In the rows, 128 means zero.
Each run below is a few steps of one of 8 hidden systems, one row a step.
path 1, Q779, 10 rows:
[[ 99  75 125 104 149 142 145 100 147 145 144 179 159 118 131 169 140 190
  105 134]
 [230 131 149 124 133 105 141 165 120 117 134 147 105 157 162 128 127  88
  120 145]
 [116 105  57  93  95 156 142 144 130 108 132 130 156  89  94 114  98 163
   97  92]
 [134 111 176 109 184 116 149 149  89 143 101 115  55 151 139 125  80 135
  148 145]
 [127 165  71 165 140 130 102 142 141 135 194 157 128  75 156 106 124 151
  103 116]
 [132 126 176 157 129 155 199 152 143 142  84 150 121 132 110 192 118 157
  123 142]
 [188 177  79 127 121 144 124 142 107 152 120 124 104 110 127  80 163  96
  153 104]
 [ 35 146 146 123 127 146 155 156 153 123  97 123 160 137  90 103  92 141
  121 120]
 [134 169 137 176 142 116 108 112  85 118 131  77  57 131 152 144 149 127
  170 146]
 [ 73 145 118 154 116 135 108 108 165 189 131 178 192  92 118 137 151 125
  121 112]]
path 2, Q709, 10 rows:
[[ 96 118 130 171 102 124 131 117 115 173  95 137 108 108 134 215 168 126
  162 142]
 [179 143 179 141 104 149 137  92 193 162 141 130 166 121 103 102 159  97
  124 106]
 [100 135 112  83 120 131 168 118 130  64 105 104 163 194 126  93 156 129
  135 140]
 [112 126 116 127 118  71  59 125  61 130 111 107 135 136 141 131  90  81
  137 132]
 [ 85  94 176 134 147 145  55 117 158 134 158 118 117  94 100 143 135 171
  112 125]
 [149  93 137 126 118 121 162 124 162 131 140 164 115 159 173 182 203 121
  146 158]
 [182 110 103 110  74 116 151 112 147 122 151 131 192 123 124 110  98  89
   92 104]
 [129  97 128  56 172 134 122 115  83  95 103 110 125 152 103  90  94 171
  120 126]
 [115 131 103 136 168  89  63 173  99 136 160 158  92 120 182 128 129 122
  133 150]
 [124  96 147 168 101 146 145 150 170 127 160 133 113  83 120 194  97 159
   96 120]]
path 3, Q867:
[[138  69 147  72 181 104  76 106 102 141 142 157 136 133 134 127 109 158
  106 139]
 [160  91 111 114 128 111 102 160 158  75 198 152 121 132 165 141 150 143
   89 143]
 [159  56  93 102 100 116 182 146 117 129 131 151 111 120 150 184  91 135
  112 122]
 [204 120 105  91 170 141 171 113 107 136 154 148 108 113 141  88  89 159
  111 114]
 [108 150  99 130 171 132 163 195 130  95 147 165 116 135 159 108 100 168
  102 148]
 [164 140 122 169 129 139 148 186 101 134 121 123  55  91 135 174  86 144
  128 127]
 [139 151 117 139 140 180 179 138 164 185 132 154 107  75 109 100 122 149
  131  94]
 [128 187 160 150 147 142 201 168 152 128 103 131 106 165 141  99 137 108
  151 142]
 [106 204 101 187  96 139 149 136  99 121  99  91 129 111 116 125 105 117
  147 115]
 [ 80 163 178 145 155 157 106 116 126 179  78 115 125 107  75 114 125 139
  149 114]]
path 4, Q598 (10 x 20):
[[140 108 114 153 110 139 135 150  83 111 104  96  56 108 126 204 124 156
  144 138]
 [154 133 136 131 141 148 108 116 163 214 144 165 124  75 118  95 142 115
  136  94]
 [112 153 167 130 135 140 211 138 179  90 128 119 143 183 133 101 130 131
  126 143]
 [142 168  47 155 102 112 136 121  53 112 106 115 128 119 150 153 125 125
  148 129]
 [ 98 144 176 128 155 143  70 144 122 175  93 133 139  93  74 107  89 134
  120 108]
 [ 95 135 153 133 147 136 127 139 169  91 158 109  84 167 155 118 206 135
  157 158]
 [123 125  89 164  59 100 159 126 131 157 127 137 152 114 156 172 117  69
  135 118]
 [131 131 172 111 138 145 122  49 112 142  99  89 159 129  72  99 105 146
  130 107]
 [ 86 141  98  94 167 106  89 157 113 100 125 163 146 172 163 102 179 136
  133 162]
 [127 103 155 165  79  98  89 170 129 104 141  96 109 115 132 178  86  89
  110 133]]
path 5, Q414, 10 rows:
[[100 133 104 111  96 135 114 173 121 109 110  90 130 101  83  87  63 112
  110  94]
 [ 75 106 171 134 167 123 109 105 120 151 135  88  50 124 138 130 125 145
  168 136]
 [101 164 115 189 119 107 122 113 160 171 166 174 163 110 172 145 158 106
  132 135]
 [165 155 172 146 107 165 181 123 150 100  90 125 171 151  86 157 142 153
  110 135]
 [146 137  81  77 118 133  87 129  75 119  78 108 129 140 103  95 167 104
  157 120]
 [ 60 101 159 113 123  92  99 153 146 119 144  96 124 137 123  92  61  93
  119 121]
 [102 106 149 169 136 120 118  65 132 124 173  99  90 121 159 180 157 163
  148 150]
 [152 134 127 139 121 120 132 108 139 181 117 203 208 123 135 160 154 115
  112 132]
 [196 134 149  91 116 152 148 144 143  59 115 107 153 171  96  96 142 133
  102 129]
 [ 97  83  59  73 113 109 107 141  70 107 109 103  99 127 136 127 111 119
  148 119]]
path 6, Q709, 10 rows:
[[168  92 177  89 189 104 113  83 116 150 143 158 135 159 153 114 128 140
  122 147]
 [144 130  84 127 130 114  99 166 140  66 179 168 165 132 158 133 141 153
   77 145]
 [171  64 112  93 102 133 137 164  92 126  97 131  99 107 110 185  87 137
  110 118]
 [169 104 113  93 163 143 126 121 146 174 170 143  80  90 142  73 125 132
  135 102]
 [100 134 121 137 158 117 202 163 145 105 158 158 123 149 172 121  82 154
  106 144]
 [185 164  86 170 126 131 147 112  63 128 117 126 120  90 135 167  90 156
  123 123]
 [137 166 130 123 161 181 123 172 137 170  92 163 129  90  82  93 130 153
  123 105]
 [131 166 137 152 128 140 174 185 148 100 126  98  58 150 150 112 145 107
  159 139]
 [ 76 154  86 171  87 125 169  94 116 163 121 104 140  95 133 133  91 111
  152 101]
 [128 177 203 150 173 148 130  85 116 158  87 117 141 140  95 111 120 146
  143 133]]
path 7, Q217 (10 x 20):
[[229 110 157 101 116 146 175 132 142 162 106 144 117 136 117 124 138  95
  133 115]
 [126 160  66  94 131 136 165 138 125  90 143 126 157 141 134  50 113 132
  118 114]
 [ 93 131 128 145 163 104 149 154  70 126 110 121  81 130 148 155  52 156
  134 145]
 [145 151 126 173 145 152  61 136 133 159 156 138 101  62 117 143 149 160
  120 112]
 [123 133 164 130 118 166 182 161 195 152 101 166 144 141 107 140 173 128
  130 129]
 [170 169  99 138  89 129 182 116 111 105 109  84 119 151 134 102 141  84
  158 119]
 [ 59 146 100 113 144 125 128 102  82 142  96 118 162 115 102  96  69 147
  129 108]
 [ 98 151 193 161 182 120  69 132 116 124 134 107  79 137 138 137 143 153
  144 160]
 [ 95 124 118 170  72 132 100 141 175 137 144 143 155 104 129 182 185 108
  129 126]
 [171  97 177 101  95 138 176  84 145 149  87 105 147 157  98 134 134  93
  143 117]]
path 8, Q534 (10 x 20):
[[123  82 158  97 153 113  94 167 152 140 167 125  84 110 130  86  69 118
  108 114]
 [ 97 109 114 147 141 127 190 113 151 100 180 125  92 137 179 155 134 172
  131 148]
 [184 140 110 156 128 120 173 117 106 178 115 190 162 109 151 177 109 130
  116 127]
 [195 160 140 107 145 175 129 167 139  96 111 138 147 124  78  88 121 160
   88 116]
 [100 121  78  95 130 135 137 200 104 107  97 119  66 135 132 116 138 124
  157 130]
 [103 136 136 183 122 118 140 130 134 173 157 106  79  74 141 133  64 114
  137 105]
 [106 173 151 159 173 162 174  80 152 152 132 147 147 126 122 121 157 184
  139 133]
 [163 187 125 150 112 127 131 171 116 132  80 163 159 158 133 143 181  85
  141 147]
 [119 144 117 124  76 150  96 145 120  99  98  67 141 106  64 107 107 112
  120  97]
 [ 63 104 148 100 158 120 105  97 110 159 113  90  74 134 128 102 138 124
  180 126]]
path 9, Q861, 10 rows:
[[ 76 133 192 130 138 123 121 142 176 127 118 160 196 163 113 125 124 127
  100 145]
 [163 125 121 131  86 123  93 110 103  66 123  71 109 151 125 159 188 118
  147 144]
 [ 81  79 101  90 107 101 101 106 118 185 109 157 180 109 120 130 102 101
  126 107]
 [156  92 200  99 154 119 118 100 157  81 165  91 107 169 131  97 123 138
  115 142]
 [120 115  49 130 117 102 108 121  99 110 157 168 157 125 178 168 167 144
  118 145]
 [190  90 186 110 127 123 128 136 111 144  99 138 139 125 100 156  56 123
   96 123]
 [162 115  73  71 146 160 123 132 137  95 154 133 113 124 126  76 179 163
  126 117]
 [116 103 117 130 124  83 166 186 114 136 131 157 106 144 179 156  70  95
  122 143]
 [189 140 128 150 137 160 134  87 119 119 167  98 101  74 111 120  91 175
  108 103]
 [106 144 107 111 181 149 170 167 125 162  92 201 132 138 143 125 159 161
  137 143]]
path 10, Q779:
[[130 126 158 121 119 181 148 110 198 104 145 112 129 131  93 114 198 159
  127 120]
 [108 128  90 114 102  88 172 138 101 131  96 132 129 177 172 134 148  67
  169 146]
 [119 144 147 143 108 117  89  81 114 123 140  83 172 105  91 104  64 124
  103 100]
 [104 108 150 104 181 139  94 102 116 115 119 137 111 154 132 150 190 182
  143 160]
 [149 119 128 147  94  85  95 175 153 134 155 162 146 134 171 146 142  61
  116 139]
 [148  78 137 109  76 160 172  84 155 109 132  86 137 110  85 143 113 150
  110  95]
 [139 112 109  71 177 101 143 106  79 147 107 147 116 168 163  89 131 116
  158 142]
 [116 147 126 152 130 108  84 159 135  82 172 135 169 118 131 113  71 140
   72 132]
 [151  81 137 130 131 153 130 127 108 126 113 125  75 109 116 208 153 180
  132 140]
 [167 121 117 107 136 116 133 153 156 196 141 178 126 113 151  86 136  77
  135 110]]
path 11, Q217, 10 rows:
[[171  80 151  77 159 112 122 140 130 188 120 182 134 128 135 112 101 105
  116 121]
 [164 139 114 124 140 134 152 150 161  56 196 122 118 142 153  86 126 151
   94 136]
 [132  97  70 125 122 119 181 153  82 146 111 163 108 110 154 189  90 147
  125 130]
 [207 157 151 131 167 152  99 144 122 158 139 140 104  87 105  89  97 140
  107 106]
 [ 87 145  95 124 143 164 179 184 170 105 133 158 121 132 133 111 162 170
  124 135]
 [166 161 123 175 105 120 177 151  96 156 100 112  81 112 143 155  96  92
  155 123]
 [109 172 105 135 140 177 122  98 132 155 121 127 160  77  77  81 117 170
  119  92]
 [ 83 172 172 147 172 133 153 163 126 127  85 137 103 173 139 124 160 132
  163 161]
 [111 173 103 193  65 124  99 134 127 121 130  85 133  97 115 151 136  92
  140 114]
 [ 84 103 172 104 129 154 141  74 135 176  79 110 146 126  77 130 131 141
  149 111]]
path 12, Q867 (10 x 20):
[[118 154 123 142 135 134  88 104 176  93 198 137 181 119 130  84 151 150
   89 125]
 [106  79 145 121 109 110 138 160 109 111  82 138 119 165 135 214 145 126
  136 163]
 [209 115  92 107 107 129  97  93 109 151 151 115 126  87 119 100 119 106
  122  94]
 [ 63  93 148  79 161 131 165 134 165 109 138 149 154 164 128 101 115 162
  110 139]
 [175 139 107 158 131  90 110 139  75  96 145 112  76 142 181 168 134 117
  142 160]
 [117 108 107 130 114 149 131 124 144 165 140 159 170  66  95 139  73 156
   86  91]
 [172 119 172  96 177 153 155 148 140 111 112 135  74 167 132 118 175 150
  144 154]
 [116 160  49 151  86 106 145 165 127 117 153 139 141 110 165 109 112  88
  125 114]
 [120 108 187 127 147 146 168 108 110 139  94  94 100 122  89 149  55 165
  125 120]
 [143 185  90 148 170 144 103 122 128 148 153 156 113 114 158  96 201 149
  150 133]]
path 13, Q598:
[[152  99 123  94 104 135 130 138 190  78 175 138 146 158 139 110 197 120
  111 137]
 [151  68  92  97  81  98 181 127  99 122 118 121 133 134 139 157  65 100
  120 114]
 [156 119 129 105 180 134  98  76  93 137 155 123 125  98 114  92  79 179
  104 113]
 [121 121 142 126 179 130 127 187 144 106 142 189 124 147 155 149 143 173
  102 165]
 [214 124 131 160  83 141 142 163 137 112 141 112  81 106 129 179 132 112
  120 124]
 [145 119 103  91 124 177 179 111 149 174 114 144 138  88  88  91 119 145
  127  83]
 [131 168 137 116 184 114 179 149 109 112 127 132 105 169 161  71  95 129
  137 145]
 [107 187  84 197 120 132 119 157 101 102 138 124 122  90 135 164 106 163
  112 133]
 [133 134 177 148 142 160 118 138 127 190  75 132  92 104  89 158 154 134
  157 123]
 [127 174 128 128 118 143 142 137 187 130 147 126 133 151 139  63 192  85
  149 122]]
path 14, Q414, 10 rows:
[[ 94  84 150  91  93 122 111 138 125 166  75 101 127 122  84 124  91  81
  144 101]
 [ 97 126 161 135 142 109 113  65 159 122 184  79 103 145 154  81 149 117
  154 131]
 [ 69 132 108 160 119 102 143 101 118 125 131 164 191 144 161 183 137 146
  120 151]
 [217 137 179 134 123 138  91 116 111 112 105 126 161 137  93 154 137 131
  101 137]
 [119  74  83  50 108 144  97 156 142 104 124 131 136 132 104  98 175 120
  125 112]
 [123  76 153 115 115  75 158 124 119 123 148  96  89 159 171 134  68  80
  139 136]
 [127 121 101 152 145 129 125  51 122 139 189 132 142  84 146 138 111 182
  110 117]
 [155 129 156 115 183 133 139 157 125 142 103 206 160 156 137 148 145 158
  104 159]
 [204 139  88 121  91 141 118 190 130  72 143 117 108 123 127 122 144 110
  109 123]
 [100  69 107  86 117 140 170 139 114 155 103 109  86 100 106 127  72 131
  139  97]]
path 15, Q861, 10 rows:
[[115 181  84 140 116 119 158 104 138 126 162 103 129 134 155  56 138  94
  155 109]
 [ 48 162 150 171 149 110 146 120 102 119 111 114 146 140 132 152  71 156
  126 145]
 [146 162 162 160 153 149  50 112 112 140 119 113 105 107 103 144 179 151
  141 136]
 [ 86 112 138 118  85 142 128 166 188 149 107 159 164 133 107 144 177  97
  128 124]
 [149 109 145 122  77 111 164  81 134 106 128  59 117 161 131 121 130  76
  157 122]
 [ 66 133  93 113 150 101 113  60  97 140 144 137 186 131 145  97 110 143
  129 125]
 [127 125 206 137 168 107  69 143 117  93 125 126 128 161 125 155 119 151
  104 167]
 [155  93  87 120  88 142  72 140 137 115 141 142 135  97 116 176 194 135
  117 120]
 [154  56 152  75 102 114 179 123 150 162 106 138 137 147 125 136 100  83
  129 113]
 [162 135  97 102 143 112 144  84 118  85 185 107 132 148 160  65 117 135
  119 124]]
path 16, Q534 (10 x 20):
[[129 119 176 119 124 121  80 105 166 150 151 125 184 110  92  84  85 109
   93 100]
 [111 101 143  88 144 121 139 111 126  64 129 102 107 194 147 131 180 149
  147 165]
 [137  97  84 139  91  73  97 131 102 151 150 154 148 109 170 165 102  81
  117 125]
 [146  90 192 110 144 154 127  92 158 107 148 110 142 120  86 126  94 183
   87 118]
 [147 104  80  82 156 115 141 145 116 118 137 170 105 162 183 128 190 127
  147 155]
 [149 114 130 149  85 106 145 170 141 119 149 131 142 106 129 149  44 103
   82 114]
 [152 106 119  96 169 168 158  86 103 116 128 115  92 114 108 125 127 206
  132 121]
 [136 146 111 127 161 105 125 199 129 166 130 199 117 129 174 114 133  99
  127 143]
 [138 150 133 172  90 164 171 150 155  74 143  90 118 106 100 152  96 157
  100 115]
 [132 129  86  97 158 150 156 104  81 187  78 151 102 109 122 125 150 147
  171 116]]

Which system made each of these runs?
path 17 (2 x 20):
[[144 120  97 109 111 136 197 131 129 192 107 161 151 101 120 108  75 105
  124  93]
 [148 179 145 118 181 153 156 134 103  91 118 100 110 144 107  68  90 168
  121 129]]

Q779
path 18:
[[205 175 123 153 160 134 174 147 138 121 154 179 134 140 170 127 146 145
  112 148]
 [154 149  80 124  94 159 156 188 109 115  76 148 156 108  89 148 109 136
  105 112]]

Q779
path 19 (2 x 20):
[[135  69 145 133  85 104 102 112 161 123 164 148 175 119 132 188 122 121
   88 128]
 [198  67 116  68 121 135 150  94 113 112 115 141 140 149 125 154 161 146
  120 132]]

Q867
path 20, 2 rows:
[[138 115 115  97 105 139 204 156 165 109 108 175 181 169 133 135 152 123
  112 136]
 [176 134 103 106 101 112 131 140  68  94  95  77 107 136 114 112  78  94
  133 114]]

Q779
path 21 (2 x 20):
[[101  80 166  80 167 131 104 137 139 198 111 146  91 115 113 108 118 123
  146 115]
 [127 156 124 169 127 108 157 131 177 105 199 127 107 147 190 104 156 109
  136 142]]

Q414
path 22:
[[101 127 100 112  81 153 139 154 181 116 118 157 191 138 104 128 188 113
  116 119]
 [159 113 161 108  97 110 161 109  96  98  85  69 107 178 119 131 107  86
  152 134]]

Q414
path 23 (2 x 20):
[[113 203 128 165 148 161 170 103 162 141 132 155 172 136 126  98 175 154
  130 132]
 [123 176 152 154 111 123 123 184 102 109  55 120 141 162 108 149 130  93
  138 146]]

Q867
path 24 (2 x 20):
[[162 111  73 104 106 142 166 146 140  62 171  96  85 125 149 109 142 141
  127 119]
 [ 97 103 107 118 148 107 174 137  93 181 106 159 119 109 147 144  45 131
  129 119]]

Q534
path 25:
[[ 90 171 142 156 134 119  83 156  69 112  76  88 112 129  98 140  88 130
  138 135]
 [ 83 135 152 156 143 147  57 120 156 163 148 121  95  86 112 132 175 145
  144 120]]

Q779
path 26 (2 x 20):
[[ 87 139 136 164 119  76  83 148  93 151 113 117 102 143 163 156 130  69
  165 150]
 [116 127 165 161 101 148 101  63 182 142 172 102 160  91  97 129 140 142
  112 104]]

Q779
path 27 (2 x 20):
[[123 175  52 119 121 136 161 112  78 105 103 116 169 124 120  92  97 145
  125 110]
 [101 139 174 121 184 119  69 163  85 126  97 114 103 134 103 110  76 151
  120 139]]

Q414
path 28:
[[114 119 166 127 135  83 112 175 101 160 100 121  91 142 142 123  60  67
  143 132]
 [102 136 124 169 122 153 114  87 174 118 199  96 103  81 128 119 146 164
  127 110]]

Q414
path 29, 2 rows:
[[106  62  78  77 128 125 133 166  97 141 116 134  82  99 129 140  81 142
  132 111]
 [165 112 151 128 176 125 148 115 153 148 195 129  68 112 165  91  99 142
  126 122]]

Q867
path 30, 2 rows:
[[ 81 101  43 107 109  97  97 110  79 108 151 110 122 116 159 130 117 128
  137 123]
 [128  88 202 129 172 105  95 118 133 173 145 147 117 116 128 145  69 135
  109 130]]

Q217
path 31, 2 rows:
[[125 185 151 132 141 165 104 113 138  73 113  92 165 150  83  87 171 161
  121 132]
 [ 53 124 108 124 108 101  74 166 103 135  84 122 121 139 132 150 158  89
  162 142]]

Q867
path 32:
[[170 124  95 110 102 174 170 153 183  90 153 146 144 120 112 117 169 154
   99 114]
 [145 103 101  85 116 123 197 164  93 145  73 130 102 143 128 125  82  98
  147 118]]

Q534
path 33 (2 x 20):
[[190 129 152 121 114 141 113  98 150 106 127 129 147 158 124 144 223 121
  138 146]
 [120  92  80  74  71 107 145 138 121 106 101 129 186 154 119 118 116  88
  118 115]]

Q414
path 34:
[[118  87 107  78 105 139  91  75 110  95 109  94 165 138  87 131 163 147
  129 117]
 [108  78 133  74 151  77  64 119 113 136 143 143 137 160 160 109 136  97
  134 145]]

Q867
path 35, 2 rows:
[[150 108 118 104 113 132  84 163 160  52 169 130 138 151 133 125 190 133
  101 145]
 [121  39  95  79  82  99 138 140 112 133 115 130 121 128 138 165 100  98
  129 119]]

Q709
path 36 (2 x 20):
[[221 107 156 125 105 131 184 123 109 124  95 132 140 136 115 173  94 123
  110 128]
 [159 123  70  56 148 151 108 143  99 125 114 140 131 112 104  63 130 141
  124 103]]

Q779
path 37, 2 rows:
[[110 119 106  97 144 121 171 180  99  86  88 138  93 183 157 148 150 136
  149 163]
 [164 142 104 163  98 109  96 130  94 149 146 103 114  72 127 127  65  98
  117 100]]

Q414
path 38:
[[137  95 124 109 155 163 155 194 150 118 137 151  62 111 130 145 138 171
  121 131]
 [179 147  90 149 113 134 178 161 144 171 149 157  91  93 157 118 124  96
  138 106]]

Q217
path 39, 2 rows:
[[122 179 166 146 187 136 150 141 121 203  89 169 116 127 131 106 118 127
  150 133]
 [128 212 110 181 114 161 127 167 159  81 142 114 138 119 115 105 158 138
  116 129]]

Q779
